In the data rows, 128 means zero.
Here are some numbered points:
[151 121 123 101  85 169  99 130  86 193  99 106] 0
[ 91 148 130 103 104 147 188 160 137  86 183 137] 1
[ 92 131 128 103 108 150  99 137  86 194 100 155] 2
[125 156  96 189 142 166  97 124  88 119  98 108] 3
[139 138  94 168 161  88 134 149 166 125 128 110] 4
[ 91 178  96 128 110 187  98 145  87 181 100 205] 5
[ 90 133 139 104 109 136 206 165 148 171 157 139] 6
[124  89  95 161 202 132 124 106 148  85 124 107] 7
[131  88 255 104 221 101  99 106 110  87 116 107] 8
[149  91 150 104 125 130 153 104 122 133 148 133] 9
[145 138 142 102 125 134  98 147 126 149 100 107] 10
[143  90 143 103 134  84 142 203 151  84 153 132] 11
[ 92 197 126 103 118 181 224 167 128  85 195 156] 12
[ 90 163 145 127 120 134  99 104 110 161 167 108] 13
[ 92  88 146 103 126 134 160 106 114 126 154 161] 14
[128  91 147 141 141 140  97 107 120 122 136 109] 15
[149  89 160 105 129 111  98 103 119 125 165 141] 16
[ 92  89 154 134 119 129  99 105  87 147  96 108] 17
[ 92 152 130 103 116 158 167 146 125 154 180 141] 18
[ 92  90 161 104 129 124  98 107 110 144  99 109] 19
Which five points above are nearest to each new point? Their numbers follow each, nearest first.
[197 108 152 103  83  86 168 104 150 152 168 128] 9 16 14 10 15
[126  91  95 131 212 107  96 107 113  82 122 107] 7 15 4 16 19
[ 91 222  95 122 131 155  99 104  89 141 145 107] 13 3 18 5 10
[132 146  96 255  85  87 126 139 231 105  98 108] 4 3 7 15 10
[ 90  90 164 103 134 122 153 105 114  86 162 153] 14 9 16 15 1
[141 153 146 141 125 139  99 144 124 143  99 109] 10 15 3 17 13
[145 131 137 103 112 148 157 192 138 157 100 136] 10 6 18 9 0
[119 187  96 162 145  89 123 160 252  85 135 148] 4 11 7 1 10
[128  88  95 192 209 114 114 108 153  85 116 108] 7 4 15 3 9
[142 138 129 104 109  90 202 153 155 196  98 135] 6 9 10 18 4
[118 157 142 105 137 131 101 104 126 133 145 108] 13 10 15 16 19
[ 91  90 155 104 129 122 142 104 116  83 155 146] 14 9 16 15 19
[147 148  95 199  86  87 131 123 169 114  99 106] 4 3 10 15 7
[125 152  96 169 115  86 180 129  86 156  99 155] 4 3 2 9 6
[152 138 138 102 124 140  97 106 129 143  97 109] 10 15 19 0 9
[129  92  95 104 129  88 146 224 180  87 137 136] 11 4 1 6 10
[142  93  96 166 184 112 119 106 144  86 119 107] 7 4 15 3 9
[169  90 144 102 115 120 177 106 128 158 167 132] 9 16 14 18 6
